One vector is turned by the same rotation once a tick. Each row is the vector after some number of ticks, and that number follows the row.
The counts run from 0 to 159.
[-13.2   1.5 -15.5 -20.1  15.4  -4.8 -13.8  20.6 -26.7  11.9   8.2  16.9
   0.4  -7.0  14.8  13.1  15.7 -22.1 -14.6  17.5   9.0   5.2   9.1 -14.1
  22.5 -17.1   1.3  16.4   2.9  -4.4 -19.8 -40.0 -15.2  22.9 -18.2  42.5
 -27.1  11.6]
44
[-25.9 -23.2 -22.3 -19.4  -2.8  13.9 -22.6 -22.4  -6.2  29.8  24.3  -2.5
 -15.8  -1.6 -24.5 -25.6  16.9 -17.9 -30.6  -1.3 -21.8  -4.3 -17.3 -19.8
  24.7  13.3   3.4 -13.4  -2.4   2.5  15.0 -16.1  -0.2  -7.8   2.6   5.3
 -32.7  -3.7]
121
[ -6.7 -12.3 -11.4   7.2 -16.0  18.3 -27.8   0.4  -7.0   0.5  10.0  -3.0
   9.1   7.6  15.1   2.5 -12.8 -24.5  -2.9  40.6   8.0 -16.2   5.5 -37.2
   6.9  20.3   9.8  -4.9 -16.9   1.8  -7.3 -23.7   3.9 -18.9 -10.8 -11.8
 -39.0 -27.8]
115
[-18.7  24.4   7.6   6.1 -10.7 -14.0  -6.2 -15.2  -3.0  13.5   2.2  -1.6
   4.8  24.2  17.1 -14.6 -50.4  -1.0  -2.5  -9.3   7.6  16.7   4.5 -10.3
 -15.3   9.7 -10.8  25.3  -2.2  11.1  39.3   5.1  -5.2  13.4  13.7 -13.0
  21.6 -15.8]
101
[ 31.0 -18.9  18.1  18.4  17.8  10.8 -20.1  44.5 -15.4  -1.2  12.2   1.1
   8.5  -1.2   0.7   4.0   1.5   0.8   8.5  25.3 -11.2 -17.0  -0.7  13.2
  21.3  -1.1  -2.6  33.7 -16.8 -19.7  12.0  13.9   6.5   6.6  -4.3   7.1
 -45.6   6.5]
56
[ 14.4  -6.2 -12.3 -11.5   7.1  27.7  10.2  23.0  -4.1  -7.8  14.7  -4.2
  -0.2 -21.2 -32.9  20.0  23.3   6.7 -10.5  13.3   1.6 -21.5   5.2 -26.2
  32.0 -11.0  23.1 -18.9  -0.4   3.3 -21.1 -25.5   7.6  14.3  13.1   2.5
 -29.7  23.0]
139
[-51.5   1.7 -27.5  -6.9  18.0   8.5 -16.7  41.4  -7.8  -3.2   3.7 -22.2
  10.1 -13.9   8.2  -4.7   1.0   9.4  -7.1   1.8 -14.0  -8.8 -28.8 -19.3
  11.7  -6.4  -2.0   6.9 -18.3   8.6 -19.0 -12.3 -12.9 -17.2 -22.7  10.0
 -14.7  16.8]
37
[ 53.4   3.1  18.4  33.9  14.5 -32.2  -4.5  27.0   4.8 -21.6  -4.4  -1.9
 -15.3 -11.0  16.0  -1.3  -7.0  16.4 -11.8 -12.7  -8.3   7.9  17.0  34.6
 -15.0   3.0  23.7  -8.7  -3.1 -13.3   4.4  -2.5  11.0  -2.9   1.3   6.1
  -8.3  -7.8]
65
[  1.3  -5.9   2.4  14.2 -18.5  14.7 -15.4 -15.9   0.9  23.2 -21.4  33.0
  10.1  -2.3   8.5 -17.7 -20.1 -16.3  -4.6  16.7 -13.1 -18.6  -1.8 -29.1
 -28.9  37.8  17.3 -17.4 -11.8  -0.3 -12.9   9.7  10.4  -6.2   8.2 -12.4
 -27.9  -5.4]
117
[  6.1  -3.0  -2.8 -28.6  -8.2  -3.0   2.5 -16.0 -21.1  18.6  -4.7  11.4
  -5.8 -21.9  26.2  14.4 -15.9   6.1   8.5  22.6  38.9 -29.0 -32.8 -19.2
  -4.1  -1.6   6.3  -5.8 -27.3  -9.0 -16.2 -21.6  18.2   1.1 -27.1 -15.3
   4.2 -23.5]
21
[  6.5 -23.2  -3.3  -3.3  12.7 -26.2  -5.9  27.4 -20.2  -9.7  25.2  20.9
 -22.5  19.2  -6.6  -1.8  -7.8  14.8 -21.5 -20.7 -35.7  15.3  -0.7  18.1
  31.7   5.8  -8.5   2.2  18.2  -0.2 -11.1   0.2 -22.2   4.1  20.2   5.1
 -17.5  19.2]
53
[ 16.3  11.5  14.1  16.0  20.0  10.8  24.0  -6.2  18.9 -16.6 -14.5 -26.1
   7.7  -1.0  -4.6  11.4 -35.5  42.4  20.8   0.3  17.1 -20.6  -1.2  16.8
 -26.6  -2.4   7.8   7.6  -2.2 -21.1  -3.6  30.0   5.6  -1.5   2.3 -11.9
  23.6   2.8]
82
[-25.2  16.4   4.3  -5.0 -33.7  -7.5  34.2  12.5   4.6  33.2 -26.4   8.1
 -15.4 -11.8  20.8  -1.7 -12.2 -17.8 -15.9  -7.3  11.8   0.1 -10.9 -27.8
  -7.2  -4.3   8.4 -11.3 -30.9  15.4 -12.9   6.6  -6.0   5.3   3.9 -11.1
  44.2  -1.2]
24
[-15.3   8.7  -7.2 -15.8 -43.0  13.2  28.4 -12.2  -3.7 -34.3  19.6 -16.7
 -16.4  -0.8 -15.3  -3.7   5.5 -14.5 -13.8   8.5  12.3   2.8  39.2  -1.8
   5.3 -11.7  -9.0 -14.0  -2.5 -20.5  -5.1 -10.6  -0.6 -11.7  33.7  -8.1
  23.7   7.7]
1
[ 10.9  10.0  -2.8 -33.7  35.0 -12.9  15.2  -1.9 -29.0  -6.4  16.0  19.4
  -8.2 -12.1 -29.6   8.2   1.3  35.4  -2.2 -27.2   5.8  -1.6  -7.3   8.7
   4.6 -17.7   8.7   5.7  15.3  -4.3  -6.2 -24.7   4.3  28.8  16.7  -0.6
 -14.8  27.8]
147
[  1.9 -12.1  -2.5  -7.5  19.1  -6.1 -13.7  19.0 -12.1 -12.6  -1.8  45.4
   4.6  -7.2  22.4  11.6 -20.3  -6.9  -8.7  13.7  -1.6 -13.4   7.4 -11.0
   5.0  11.0   5.6   2.3   1.0 -17.5 -55.1 -11.8 -17.9   6.7  -5.7  14.8
 -26.5  17.9]
46
[-32.8  21.0  -3.7  -6.0 -23.0  -2.9   2.9 -11.4 -14.2  24.9   9.2 -23.8
   5.0  30.0   5.1 -16.4 -32.4 -18.9  -7.8   6.1  13.8  16.6  14.1 -16.1
  -3.0  -4.0 -16.5  36.8   0.9   3.0  39.8  -3.3 -10.2   9.1  12.1  -0.7
   9.7 -12.7]
102
[ -7.1  -3.5  -8.5   4.6   7.4   0.7   4.5  32.0  17.1 -10.0  15.9 -35.5
 -14.4  -5.3 -22.4 -11.1  41.4  -8.0 -15.8  -6.0 -21.3  11.7  19.9  25.0
  15.2 -12.3   4.9  -0.4   1.7 -33.2  -2.8  -1.9  -7.6 -22.7  -0.4  38.5
 -29.3  13.8]
61
[-31.5 -10.8 -14.9   2.0 -11.9  13.7 -15.4 -16.1  -2.0  31.6   9.7  -7.7
 -15.0  -2.0 -12.9 -29.8  14.6 -31.7 -35.0 -11.6 -30.1   8.4  -1.7 -23.1
  11.7  14.2  -2.2 -13.8  -0.3  13.5  19.4  -7.2  -5.7 -19.9  14.5   4.3
 -19.3  -9.5]
120
[ 21.2   6.9  22.1   1.5 -34.7  -8.1   1.1 -14.4  12.0 -25.6   4.8  18.8
  -1.0   1.5   1.8 -12.3 -16.1  28.9  15.2   7.2  -9.5 -15.8   6.9  18.4
 -14.7  24.0  -7.4 -35.2 -10.7  -2.3   6.4   6.6  26.7 -13.6  22.9 -41.0
  13.5  -4.4]
5
[ 28.3  -0.5  13.4   1.7  12.5 -18.8  29.6 -12.8   8.3  12.9   9.6 -12.7
 -30.2  11.6 -22.4   7.1 -15.4  21.9  -4.6 -20.1   2.8  20.4  15.1  22.8
  18.0  -8.3   3.7   6.5  23.1  -3.8  33.7  15.0 -18.6  14.9  20.3  -1.6
  25.3   0.5]
77
[ -6.5  21.9   5.8 -14.5 -38.1  -7.2  32.4 -13.5  -9.5 -22.8  11.8  -3.9
 -12.5   2.0 -13.9 -16.2  -9.4 -15.0 -12.2 -10.8  22.8  11.6  39.2   2.2
 -18.0  -7.9   7.2  -7.6   8.9 -18.9  -3.8  -5.1  -0.6   4.8  45.3  -9.8
  20.1  17.8]
0
[-14.9   9.5   6.2  -1.5 -12.1  11.5  -2.9  30.2  -5.4  49.1  -3.7   2.8
   8.6   7.8  13.3  -2.7  -7.9  -0.2  10.4  23.9  -6.5 -12.1 -33.9 -23.1
  20.7  -0.5  -8.8  22.2 -27.6  39.8  21.5  -3.8  10.5  30.8 -19.6  -5.1
  -8.0  -3.0]
32
[-18.5  27.2   3.5 -19.2 -17.9  10.2   7.1 -18.8  12.8  31.2 -19.7 -12.7
   3.0 -23.4  -9.8 -14.2   7.2  10.3  18.7  -3.9  11.3 -15.4 -18.3   9.6
 -35.1  10.2   1.4 -14.6 -31.0   0.1  24.0   2.2  34.2  -1.8 -14.6  -7.0
  -5.1 -16.6]
15
[ -6.2 -17.3   9.7  16.6  -7.5  32.0   9.0   7.2 -15.7  36.5  11.0  -7.9
  -0.5 -11.1  -2.2 -28.8  14.3 -40.0 -24.3  14.1  -1.3 -13.6 -20.0 -17.6
 -12.0  -3.8  17.6  22.4 -18.9 -14.6  12.4  -2.5  22.5  30.7  14.9  17.0
 -20.5   5.6]
127
[-14.6  -2.5   3.2  19.8 -15.7   9.2  -9.8  -2.9   5.5  23.7 -19.5  22.2
  -2.5   3.4   4.0 -28.0 -21.4 -22.5 -22.0  -9.1 -25.8  -4.1  -1.7 -31.7
 -27.1  37.4  23.8 -24.9  -8.5  10.6   0.5  12.5   2.5  -9.5  23.1 -14.6
 -20.6   0.3]
118
[ -2.0  36.2   3.7 -15.1  -7.9   2.3  17.2 -34.5  22.3  24.0 -29.2   9.6
  19.1   7.2  -7.4  15.3 -26.8  -1.0  21.3  11.8  22.4  -6.9  38.3 -17.6
 -16.8  17.3   3.2 -15.6  13.1  10.4  -3.0  16.1  -8.1  13.6  -3.9   6.5
   8.8  -2.0]
93
[ 40.1   6.4   8.7  -3.0   1.2   1.2  17.6   1.7   7.7  19.8 -10.8   0.2
 -15.2 -13.1 -14.7  13.3  21.5 -19.4  -6.6   2.7  15.1   4.7  47.4  15.6
  13.8  -9.4  13.2   6.2  10.1 -22.3   4.7   3.7   3.9  16.6   1.6  32.9
 -22.7  -7.9]
68
[ 50.4 -11.3  14.4  10.8  23.7 -30.6 -13.1  13.9   1.6 -27.9  -4.7   7.1
  -7.3 -13.4   9.5   0.1   5.0  32.2  -3.6  -8.0 -19.8  -5.6   3.2  39.5
 -21.4   6.8  11.1 -12.4   2.8 -25.1 -10.4  -5.2   9.4 -11.7  -2.5   7.8
 -26.0  -4.8]
64
[ 15.6  10.3   4.6 -37.5  -3.4 -13.7   1.2   9.3  -9.2 -28.5  21.0   4.4
  -1.4 -12.9  -4.2  15.1  18.9  29.9  27.3  20.0   8.0 -17.2  10.3  30.1
  31.9 -11.1 -25.9  -9.7 -14.4  -5.7 -10.5 -20.1  18.4  -1.2  -9.7  14.3
   0.9  -1.7]
157
[-22.1  19.3  -8.5 -21.2 -17.7 -24.8  23.1  19.7  -2.5 -31.3  15.6  -8.8
 -16.0  -9.8 -13.2  -7.9  21.7  19.7  -7.1 -11.3 -10.5  13.5  20.0  27.5
  21.5 -18.5 -20.6  -7.2  -4.9  -3.0 -12.4 -14.7  -0.7   2.1  18.1  15.7
  34.1  21.1]
155
[  8.7  16.0   6.0   1.0  20.0   7.9  -2.5  46.0 -17.6 -26.4  15.9  -3.8
   3.6 -37.2  -5.6  10.4  -1.1   5.8   5.6   6.0  18.7 -25.1  10.1   3.9
   0.1 -26.8  -7.8  26.6 -35.4 -19.3   7.7  -5.2  19.1  11.0   0.0  -3.7
  10.4  15.9]
150
[ -9.6  19.8  -9.8 -22.2   6.1 -11.2  19.8 -45.7  26.3   6.1  -3.0 -42.6
   2.9  11.6  -6.9   5.6  20.7  20.4  13.0  20.9  12.4   3.4  16.0  27.2
   4.8 -10.2  -5.7 -10.7  20.1  -1.4   8.7  -7.1   6.5  10.3 -10.0  37.0
  14.5 -12.2]
86
[-17.1  21.2   0.7  11.2  10.3 -34.0 -11.0  29.9  -8.0  24.5 -17.6  21.9
   5.9  -2.8  34.1 -19.9  -8.0   5.0 -19.7 -23.0 -25.4  15.0  -9.7   6.4
 -23.2  13.6   8.2   6.5  -5.2  25.0  -1.8 -12.9   5.5  24.5 -10.3  21.5
  -2.3   8.5]
41
[-20.8  20.2  -3.3  -7.9 -17.9  27.5   3.4   1.8  13.0  14.0 -12.6 -25.9
   4.6 -28.4 -11.3 -12.1   3.5   9.4  11.8  10.5  14.2 -27.0 -11.9  -3.4
 -25.3  -0.9  -1.0  -9.3 -47.4  -9.5  28.3   8.8  26.5 -22.3 -15.9 -24.4
   1.8 -17.0]
14
[-23.4  23.4  -6.5 -29.4 -21.5 -23.7  24.2 -27.0  -5.6  29.4 -11.9   0.2
 -23.3  -5.1  -1.4 -21.4   2.5  15.3  -8.2 -33.4   4.9  18.0 -24.1   6.4
 -25.5  -1.7  11.4 -17.8   0.5   6.9   3.6 -14.1   9.2   2.0  -4.3 -13.2
  14.0  -8.2]
17
[ 16.3   6.8   8.5  18.2  24.9   3.4   0.3  29.7  14.9 -18.5  -8.4  13.9
  -0.9 -33.3 -23.5  -3.6  -7.4  21.6 -11.2 -24.1 -33.4 -21.2   0.1 -10.4
 -11.3  10.5  14.0 -27.6 -16.8  18.7  -1.9   3.2  11.0   3.7  24.3 -29.1
   0.7  29.0]
142
[-12.8  11.8 -11.6 -11.2 -25.7   8.2   9.3  10.9  -4.0 -15.1   4.0 -26.9
  -9.9  -1.7  -8.8   4.2 -28.5  22.4   8.6  -7.5  18.3 -10.4 -15.5 -18.0
 -16.7  -6.0  19.2 -13.8 -20.2 -13.1  -4.1  -2.0   6.3 -31.0   7.2 -56.3
   3.9  -1.2]
12
[ 33.7 -13.6  29.4  21.8  -8.7   7.1  -4.1   4.1   3.9   6.7   7.1  12.6
   1.0 -19.8  15.3  -6.2  25.3   8.5  -7.6  15.7 -19.4 -22.8 -28.2  11.2
  -5.6  11.2  10.4 -19.4 -16.6  18.1  -2.8 -22.9  45.5  31.4  12.2   8.2
 -16.8  -0.9]
134
